Each row has a name. Each question is about the rows just above it.

Columns, left to right: L V J C S A W X
[-9.4  5.8 25.6 28.3  4.1 11.7 -7.9  9.4] = q_42
[ 12.4   1.2 -11.5  38.7   2.7  10.3  -4.2 -14.1] = q_278
[  5.8  -3.0  21.7  87.8  10.0 -49.7  -5.4  -1.4] = q_998
[-18.7  41.5  -8.6 -60.5   1.5  77.8 -11.5 -21.5] = q_486
[-18.7  41.5  -8.6 -60.5 -12.6 -13.2   9.4  39.5] = q_709
[ 10.5  -8.5 -25.4  47.6   5.4  37.8 -17.4 -28.5] = q_674
[ 10.2  -1.0 -16.6  -1.4  -6.3   3.5  -9.0  -8.1] = q_653
[  5.8 -30.7  21.7  87.8  10.0 -49.7  -5.4  -1.4] = q_524
[ 3.0 -4.1 11.5 53.4 10.1 20.3 -6.0 -6.9] = q_960
[  5.8 -30.7  21.7  87.8  10.0 -49.7  -5.4  10.7] = q_109
Which column holds this, read top down? [-49.7  77.8 -13.2  37.8]
A
Which column holds [-17.4  -9.0  -5.4  -6.0] top down?
W
[-6.3 10.0 10.1] is in which column, read top down?
S
Which column holds [ -8.6 -25.4] top down?
J
[-8.6 -8.6] is in which column, read top down?
J

Columns, left to right: R E G F H T
[-66.0 -31.9  -7.6  16.2   0.2   0.2] -> q_42
[28.8  4.8 18.4 35.0 -8.7 -8.7] -> q_948
[-66.0 -31.9  -7.6 -21.6  11.6  11.6] -> q_524
Whose row is [-66.0 -31.9  -7.6 -21.6  11.6  11.6]?
q_524
Whose row is [28.8  4.8 18.4 35.0 -8.7 -8.7]?
q_948
[-31.9   4.8] is in which column, read top down?
E
[-7.6 18.4] is in which column, read top down?
G
Which column holds this, read top down? [-66.0  28.8]
R
Which column holds this, read top down? [ 35.0 -21.6]
F

Columns, left to right: D Y N M U
[ 33.3  33.5 -23.3  54.1 -14.4] -> q_916
[-11.3 -38.2 -33.8   3.9 -53.2] -> q_42
[75.4 15.2  4.7 33.8 -0.4] -> q_960
[ 15.5  33.1 -18.6  67.6   0.7] -> q_948
[ 21.6  11.9  30.1   4.2 -15.4] -> q_998
[-12.9 -56.5 -42.6  -9.0 -55.3] -> q_674
Which column holds [-11.3  75.4  15.5  21.6] top down?
D
Which column holds this, read top down? [-53.2  -0.4   0.7 -15.4 -55.3]
U
Which column holds [-33.8   4.7 -18.6  30.1] top down?
N
Which column holds this, read top down? [-23.3 -33.8   4.7 -18.6  30.1]
N
Which column holds this, read top down? [54.1  3.9 33.8 67.6]
M
[15.5 21.6] is in which column, read top down?
D
Which column holds [-53.2  -0.4   0.7] top down?
U

Columns, left to right: Gimik sala tovor mut viz Dop rada mupu fuf
[  5.9  31.8 -38.0 -40.7   0.8  32.6  -5.9 -30.8   1.7] = q_109
[ -9.3 -15.3  41.9 -22.4 -21.1   5.9  18.4  32.3   5.1] = q_524
[ -2.3 -61.5   5.3  21.1  -6.5 -88.6   3.9  41.1  -2.7] = q_709
[ 24.5  76.2  32.3  68.9   7.4 -25.1  15.6  43.0 -69.6] = q_278
[-26.2  76.2  32.3  68.9   7.4 -25.1  15.6  43.0 -69.6] = q_653
[-26.8  75.6  31.4  69.9   1.2 -28.2  11.8  38.5 -64.8] = q_960
Which column holds this, read top down? [-21.1  -6.5   7.4]
viz
Which column holds [-22.4  21.1  68.9  68.9  69.9] top down?
mut
Which column holds [-30.8  32.3  41.1] top down?
mupu
Which column holds [-38.0  41.9   5.3  32.3  32.3] top down?
tovor

Columns, left to right: Lep Vekef devi dezub Ras Rav gedi Bipuf dom
[ -0.2  13.1 -32.4   2.5  -5.7 -72.4  11.3  17.6 -17.4] = q_709
[  9.0  33.4 -44.6  -1.7 -28.4 -32.2  13.3  36.9 -17.2] = q_674
[ -0.2  13.1 -32.4   2.5  -5.7 -72.4   4.0  16.5   7.4] = q_653
[-31.1  -2.5 -16.6 -22.5 -23.7 -57.1 -19.5  22.5 -12.4] = q_948
Which column holds this, read top down? [ -0.2 -31.1]
Lep
Which column holds this, read top down? [-28.4  -5.7]
Ras
Which column holds this, read top down? [ 2.5 -1.7  2.5]
dezub
[-17.2   7.4] is in which column, read top down?
dom
Which column holds [-32.4 -16.6] top down?
devi
Which column holds [17.6 36.9 16.5] top down?
Bipuf

Columns, left to right: Q B P K Z
[-4.4 11.2 -1.8 -1.5  2.5] : q_998
[-25.0  45.6 -10.2 -14.3  19.0] : q_948
[ -4.4  11.2 -86.2   1.8  16.1] : q_709
[45.6 11.2] is in which column, read top down?
B
Which column holds [ -1.8 -10.2] top down?
P
[11.2 45.6] is in which column, read top down?
B

Columns, left to right: Fati Vef vupiv Biba besas nomi Budo
[  2.9 -40.1  10.1   1.2  -2.7  -1.6   9.3] = q_674
[-9.5  8.5 13.3 15.6 71.0 10.4  2.6] = q_916
[  4.1 -29.1   7.1   0.0  -5.2  -1.7   6.3] = q_948
[  4.1 -29.1  10.1   0.0  -5.2  -1.7   6.3] = q_960
Which column holds [2.6 6.3 6.3] top down?
Budo
[  8.5 -29.1 -29.1] is in which column, read top down?
Vef
[9.3 2.6 6.3] is in which column, read top down?
Budo
Which column holds this, read top down? [71.0 -5.2]
besas

Columns, left to right: Lozef dep lop petuk
[-6.1 33.3 79.1 48.4] = q_486
[-6.1 33.3 45.7 83.8] = q_960
[-6.1 21.7 79.1 48.4] = q_709
Which column holds this, read top down? [48.4 83.8]
petuk
Which column holds this, read top down? [33.3 33.3]
dep
[79.1 45.7] is in which column, read top down?
lop
[33.3 21.7] is in which column, read top down?
dep
Whose row is [-6.1 21.7 79.1 48.4]?
q_709

Columns, left to right: piru Niz Detum goni fip gide Nukeb zede rim
[-12.6   6.8 -18.0   2.1  -7.6  44.1  15.4  17.5 -21.3] = q_524
[ -8.7  -7.0  -2.3   7.9  12.5 -26.8  -8.4  -5.7  -6.3] = q_674
[-3.5  2.0 -4.3  0.2 -1.9  3.1  5.1  2.1 -1.0] = q_42
[ -3.4  10.1  44.1   9.8 -19.1  80.9  20.7  12.1 -61.7] = q_948
[  2.7  20.3 -27.9  18.7  14.1  -3.8 -17.5   6.1 -36.2] = q_916
[-30.3  35.1   5.1 -35.6 -11.4 -18.0 -22.0 -28.7  59.8] = q_109
[  1.6  10.2  -0.7 -17.8   1.4 -14.6  -8.3  -6.5  -2.3] = q_486
Which column holds this, read top down? [-4.3 44.1]
Detum
Which column holds this, read top down? [ -4.3  44.1 -27.9   5.1  -0.7]
Detum
[ 20.7 -17.5 -22.0] is in which column, read top down?
Nukeb
Which column holds this, read top down? [-7.0  2.0]
Niz
Which column holds this, read top down? [-5.7  2.1]
zede
Which column holds [ -5.7   2.1  12.1   6.1 -28.7] top down?
zede

Columns, left to right: petu sofaz metip sufe dule sofam vele
[  5.1  -6.5 -25.5 -23.4 -15.7  -2.4 -24.3]  q_109
[ 58.4 -33.6  21.5 -49.7   4.8  -0.1 -29.4]  q_278
[ 56.2 -27.6  33.3 -34.7  -3.7  -3.0 -26.6]  q_674
[ 53.9 -26.1  31.3 -30.9  -9.7   0.5 -24.6]  q_709
[ 53.9 -26.1  37.2 -30.9  -6.3   1.6 -28.5]  q_653
[  5.1   8.5  -5.9  55.4   0.6 -12.8 -22.0]  q_486
[  5.1  -6.5 -25.5  59.1 -15.7  -2.4 -24.3]  q_916
[21.5 33.3] is in which column, read top down?
metip
Which column holds [-24.6 -28.5] top down?
vele
Which column holds [0.5 1.6] top down?
sofam
Which column holds [-0.1 -3.0  0.5] top down?
sofam
Which column holds [58.4 56.2] top down?
petu
Which column holds [-49.7 -34.7 -30.9] top down?
sufe
Which column holds [-27.6 -26.1 -26.1] top down?
sofaz

Columns, left to right: vos sabig fabis pupoz nem
[-11.1  -5.2  -5.2 -36.7  16.5]  q_42
[ 0.3 -0.4 -4.1 -4.6  5.5]  q_653
[  0.9   7.5  41.5 -74.2 -15.2]  q_278
[-5.2 -4.1] is in which column, read top down?
fabis
Which column holds [-5.2 -0.4] top down?
sabig
Which column holds this, read top down? [-4.1 41.5]
fabis

Columns, left to right: bar disi puge zop
[ 1.2  0.5  0.8 -1.0] = q_709
[ -0.4  18.7  -0.6 -30.8] = q_109
[  7.6  24.9 -41.8 -70.6] = q_916
[-11.3  11.3  26.7 -37.0] = q_998
[  1.1 -10.4   3.2   3.9] = q_653
[ -1.5  10.7 -13.3 -47.5] = q_524
Which column holds this, read top down? [ 0.5 18.7]
disi
Which column holds this, read top down? [  3.2 -13.3]
puge
Which column holds [  0.8  -0.6 -41.8  26.7] top down?
puge
Which column holds [ -1.0 -30.8 -70.6 -37.0] top down?
zop
[ -1.0 -30.8 -70.6] is in which column, read top down?
zop
[-11.3   1.1] is in which column, read top down?
bar

Columns, left to right: depo Zef zem nam Vupom mun Redis fedes
[ 8.9 19.7 70.5 -6.7 82.5  1.5 -8.8 20.9] = q_960
[-27.2 -23.1  12.3  29.8 -18.7 -13.5   3.1  12.7] = q_42
[-8.7 -9.0  5.9 17.4 -7.2 -3.0 19.9  2.0] = q_278
[ -2.7  -1.8   7.6   7.2  -0.3   5.8  33.3 -21.6] = q_948
[ -3.9   2.7   5.7  -0.9  -5.8   5.9   5.2 -16.6] = q_486
[ 17.5  -6.1 -21.4  -5.2 -12.4   8.3  -4.9 -14.3] = q_653
[-27.2 -23.1  12.3  29.8 -18.7 -13.5   3.1 -14.4] = q_709
[ 26.1   1.4 -15.6  11.0  36.1  10.4   9.4  26.5] = q_674
[-8.7 -9.0  5.9 17.4 -7.2  0.7 -1.4 -6.4] = q_524
[ 8.9 19.7 70.5 -6.7 82.5  3.0 -9.3 -4.2] = q_916
Which column holds [36.1 -7.2] top down?
Vupom
Which column holds this, read top down? [33.3  5.2]
Redis
Which column holds [-18.7  -7.2  -0.3  -5.8 -12.4 -18.7  36.1  -7.2  82.5] top down?
Vupom
[  5.8   5.9   8.3 -13.5] is in which column, read top down?
mun
Which column holds [0.7 3.0] top down?
mun

Columns, left to right: tubu nesid teguv Gura nel tuze Bipi Pez fusa
[  1.8  12.4   9.0 -42.5  -9.6  13.8 -54.1  -1.0 -37.3] = q_916
[ 32.0   9.0 -13.3  -5.5  -8.9  -4.5   8.7   2.2  -9.9] = q_998
[  1.9 -19.3 -32.8  30.6  -4.9  12.7 -45.1  11.7  43.1] = q_486
[-11.5  -4.9  44.4   6.4 -24.2 -28.5  52.9 -27.0  10.8] = q_653
[ -5.5   4.3  -3.7  -3.8 -65.2  -0.2   1.4  14.8  -6.8] = q_709
[ -9.0  -0.8  26.9 -58.5 -30.2   0.5  59.6 -14.7 -49.6] = q_109
[ 22.8   1.9  48.6  33.7  41.9  10.6  12.7   4.8 -16.8] = q_960
[  7.4  20.4  13.8 -28.4  24.7  10.2  28.8  -3.2 -18.5] = q_524
[-46.9 -12.7   0.1  21.7 -76.0 -16.3  -9.3  -4.1  41.1] = q_278
[ -8.4  -9.1  -3.3   3.5   5.7  -3.3  19.0 -21.7 -10.0] = q_674
Which column holds [ 32.0   1.9 -11.5  -5.5] top down?
tubu
[52.9  1.4 59.6 12.7] is in which column, read top down?
Bipi
[  1.9 -11.5  -5.5] is in which column, read top down?
tubu

Columns, left to right: reb niveg ruma bol Sev fef zav
[ 52.6 -46.5  39.8 -18.5 -60.3   0.8 -59.1]  q_524
[ 84.0   7.3 -55.3 -13.8  49.8 -14.8 -18.2]  q_42
[ 52.6 -46.5  39.8 -18.5 -60.3  62.4 -53.5]  q_998
[ 84.0   7.3 -55.3 -13.8  49.8 -14.8   3.0]  q_948
Which column holds this, read top down? [ 49.8 -60.3  49.8]
Sev
Which column holds [ 62.4 -14.8] top down?
fef
Which column holds this, read top down? [84.0 52.6]
reb
[ 84.0   7.3 -55.3 -13.8  49.8 -14.8   3.0] is in which row?
q_948
[-14.8  62.4] is in which column, read top down?
fef
Which column holds [  0.8 -14.8] top down?
fef

Columns, left to right: Div Movap ditud soso
[-81.2  21.0  12.0  20.7]  q_960
[-57.8  41.5  39.0  41.0]  q_916
[-57.8  17.2  39.0  41.0]  q_674
[ 25.0 -20.3  37.5 -31.9]  q_42
[ 11.6  -0.5 -30.7 -11.9]  q_278
[ 23.3  -4.8 -30.1 -12.5]  q_524
[-76.6  53.0   6.4  16.9]  q_109
[ 25.0 -20.3  -6.7 -25.1]  q_998
[ 25.0 -20.3  -5.4 -43.6]  q_948
[-46.0  44.1   2.0  52.2]  q_653
[ 31.8   5.2 -10.6 -30.4]  q_709
Which column holds [-57.8 -57.8  25.0  11.6  23.3 -76.6  25.0  25.0 -46.0] top down?
Div
Which column holds [25.0 11.6] top down?
Div
Which column holds this, read top down? [ 6.4 -6.7 -5.4]
ditud
Which column holds this, read top down? [-20.3  -0.5  -4.8  53.0 -20.3 -20.3  44.1]
Movap

Columns, left to right: serut big dab fisit Dugub Kub dur liluk gab
[-19.7 -32.4  -8.4 -64.5  11.1  -1.5 -53.0  -3.7 -14.5] -> q_42
[13.7 16.0 15.3 -8.9 -1.3 16.4 12.3  6.6  6.0] -> q_960
[  4.5  36.1  30.1  17.2 -10.6 -71.0  27.5  35.3  52.6] -> q_109
[-19.7 -32.4  -8.4 -64.5  11.1  -1.5  -4.1  -3.7 -14.5] -> q_998
[ 6.6 35.3] is in which column, read top down?
liluk
[-14.5   6.0] is in which column, read top down?
gab

Columns, left to right: musol tivuf bero Buvo mig
[-16.8  17.2  -0.6   8.4 -49.0]  q_948
[ 37.1  45.1  85.8 -18.4  18.2]  q_960
[-80.9  63.9 -76.5 -50.9  56.0]  q_278
[ 29.2 -18.4 -30.3   9.2   7.2]  q_109
[ 26.8 -20.4 -26.0  32.8  56.9]  q_42
Which column holds this, read top down? [ 17.2  45.1  63.9 -18.4]
tivuf
[ -0.6  85.8 -76.5] is in which column, read top down?
bero

Columns, left to right: nuta pizo varag niked moke nak mepo sul
[ 58.0 -25.0  42.7 -29.3  11.7  18.0  58.0   3.4] : q_486
[-31.8 -44.2 -28.1  41.4  25.9 -27.3 -31.8  14.9] : q_42
[-34.3 -41.8 -32.4  37.8  22.3 -25.6 -34.3  21.9] : q_524
[ 68.7   8.7 -37.4 -19.6 -17.1  20.6  68.7  14.2] : q_960
[ 24.1   1.5 -59.6 -11.4 -30.7   9.1  24.1  40.3] : q_916
[ 58.0 -25.0  42.7 -29.3  11.7  18.0  13.0   5.8] : q_709
[-22.0 -20.6 -59.3  11.5 -10.2  -6.1 -22.0  54.6] : q_998
[  9.6  25.9  13.3  18.6 -46.8 -20.0   9.6 -56.0] : q_109
[ 53.1   8.0 -51.8 -19.3 -27.0  15.6  53.1  24.5] : q_674
[-30.6 -42.4 -30.0  40.4  23.6 -28.2 -30.6  16.8] : q_278
[-31.8 -44.2  51.8  41.4  25.9 -27.3 -31.8  14.9] : q_653
Which column holds [-31.8 -34.3  68.7  24.1  58.0 -22.0] top down?
nuta
Which column holds this, read top down? [-41.8   8.7   1.5 -25.0]
pizo
Which column holds this, read top down? [-19.6 -11.4 -29.3  11.5  18.6]
niked
Which column holds [-41.8   8.7   1.5 -25.0 -20.6  25.9   8.0] top down?
pizo
Which column holds this, read top down? [ 42.7 -28.1 -32.4 -37.4 -59.6  42.7 -59.3]
varag
Which column holds [ 42.7 -28.1 -32.4] top down?
varag
Which column holds this, read top down? [41.4 37.8]
niked

Columns, left to right: Dun poson mukat sot
[-26.3 -39.6  24.2  -7.1]  q_998
[ 5.6 28.8 -4.7  0.4]  q_486
[ 65.6  39.7  57.7 -20.5]  q_42
[ 28.3  -7.9 -36.6   5.5]  q_709
[ 18.9  31.5 -25.6 -15.8]  q_653
[ 2.7  5.2  2.7 -0.3]  q_109
[-39.6  28.8] is in which column, read top down?
poson
[ 57.7 -36.6 -25.6] is in which column, read top down?
mukat
Which column holds [  0.4 -20.5   5.5 -15.8] top down?
sot
Which column holds [ -4.7  57.7 -36.6] top down?
mukat
Which column holds [-20.5   5.5 -15.8] top down?
sot
[-36.6 -25.6] is in which column, read top down?
mukat

Columns, left to right: kazoz rifil zege lupan
[ 24.8   3.2  21.4 -14.7] -> q_653
[-62.9 -22.2  -6.2 -10.2] -> q_524
[ -4.8   4.2 -11.1 -26.7] -> q_998
[-0.6  0.3 -0.5  0.0] -> q_486
[ 24.8  41.0  21.4 -14.7] -> q_960
Which column holds this, read top down? [-22.2   4.2   0.3  41.0]
rifil
[ 24.8 -62.9  -4.8] is in which column, read top down?
kazoz
[ 0.3 41.0] is in which column, read top down?
rifil
Which column holds this, read top down? [ 21.4  -6.2 -11.1]
zege
Which column holds this, read top down? [ 4.2  0.3 41.0]
rifil

Columns, left to right: dabi rov Kov gog tur Sudu Niled Kag Gilif vob
[18.7 -0.8  1.0  0.8 62.4 51.9 -0.4 -0.6 31.3  6.8] = q_109
[-0.1 64.2 43.5 10.3 -0.8  0.1 12.4 39.2 -1.7  0.6] = q_709
[ 0.1 56.8 56.7  4.1 -0.5 -0.6 24.0 24.1  0.9  0.6] = q_653
[ 0.9  4.2  1.1 58.6  3.4 -0.8 -0.2 25.2 23.8 56.8] = q_948
[-0.8 39.3 10.3 43.6  0.5 -1.0  0.8 63.0  2.6 13.8] = q_278
[ 0.5 10.0 41.2 -1.1  1.7 -0.3 63.9  2.3  0.1  0.9] = q_998
Which column holds [ 0.9 23.8  2.6  0.1] top down?
Gilif
Which column holds this, read top down? [-0.6 -0.8]
Sudu
Which column holds [24.0 -0.2] top down?
Niled
Which column holds this, read top down? [43.5 56.7  1.1 10.3]
Kov
Which column holds this, read top down? [62.4 -0.8 -0.5]
tur
Which column holds this, read top down? [ 0.1 -0.6 -0.8 -1.0]
Sudu

Columns, left to right: tane rures lito ven zam gogas Muz Pabug gis gelek
[ 8.0 -4.0 11.8  2.0  2.5 -0.9  5.9 -2.3 -4.3 -0.2] = q_674
[-15.9   6.0 -22.4  -3.9  -5.7   2.8 -11.0   3.5   7.7   1.6] = q_709
[-1.0  0.3 -6.8 -0.2 -2.0  2.6  1.0  1.4  2.0 -3.0] = q_42
[ 18.0 -10.0  27.2   4.6   6.1  -3.8  12.7  -5.5  -7.9  -1.6] = q_960
[ 20.7  67.6 -17.3  36.7  85.3  -1.9   6.3  23.2 -27.6  32.7] = q_948
Which column holds this, read top down? [-4.3  7.7  2.0 -7.9]
gis
Which column holds [ 2.5 -5.7] top down?
zam
[-2.3  3.5  1.4 -5.5] is in which column, read top down?
Pabug
Which column holds this, read top down? [-0.2  4.6]
ven
Which column holds this, read top down? [ 1.0 12.7  6.3]
Muz
Which column holds this, read top down? [-2.0  6.1 85.3]
zam
Which column holds this, read top down? [-0.9  2.8  2.6]
gogas

Columns, left to right: toko benen Moza Fupep babos kib ruk
[ -4.6 -10.8  -1.4  24.4 -28.5  -8.3  26.3] = q_948
[ -4.6 -10.8  11.8  24.4 -28.5  -8.3  26.3] = q_278
[ -9.5  -0.1   6.6 -22.4 -52.8  -1.3  17.2] = q_916
Which column holds this, read top down? [24.4 24.4]
Fupep
Which column holds [-28.5 -28.5] top down?
babos
Which column holds this, read top down? [-10.8 -10.8]
benen
[-8.3 -8.3] is in which column, read top down?
kib
[26.3 17.2] is in which column, read top down?
ruk

Columns, left to right: gabiz lugof til rupo
[ 68.5  10.1 -30.9  45.6]  q_109
[-28.4  37.4  78.3  -4.9]  q_674
[ 57.8  15.5  59.1 -25.4]  q_42
[16.1 42.3 66.2 44.1]  q_916
[ 40.8  25.8 -30.9  84.1]  q_998
[ 58.3 -22.3 -55.8   8.2]  q_948
[-58.1  13.0 -27.3  56.0]  q_653
[ 26.3 -26.7 -72.5  10.7]  q_486
[76.7 32.3 33.2 20.2]  q_278
[ 71.9 -16.8   0.8 -23.8]  q_524
[-63.6 -30.4 -50.2 -25.1]  q_709
[-65.5   0.5  -0.8   7.5]  q_960
[ 59.1  66.2 -30.9 -55.8 -27.3] is in which column, read top down?
til
Which column holds this, read top down? [ 8.2 56.0 10.7]
rupo

Columns, left to right: sisel lan zonu netem koz
[ 11.0  55.6 -12.9 -55.2   2.0] -> q_948
[  1.3  84.4 -14.3 -52.4  -2.1] -> q_916
[ 10.1  69.1 -12.9 -60.0  -0.6] -> q_524
[-2.3 42.5 -1.8 -0.8 -4.3] -> q_674
[-14.4  42.2  10.7  26.6   1.9] -> q_109
[ -3.0  77.4  -9.1 -43.6  -2.4] -> q_278
[  5.6  77.4  -9.1 -43.6  -2.4] -> q_42
[  6.1  35.5  -9.6 -42.3   3.6] -> q_960
Which column holds [-12.9  -1.8  10.7  -9.1  -9.1] top down?
zonu
[-14.3 -12.9  -1.8  10.7  -9.1  -9.1] is in which column, read top down?
zonu
Which column holds this, read top down? [69.1 42.5 42.2 77.4]
lan
Which column holds [42.5 42.2 77.4 77.4] top down?
lan
Which column holds this, read top down? [ 26.6 -43.6]
netem
Which column holds this, read top down? [-43.6 -43.6]
netem

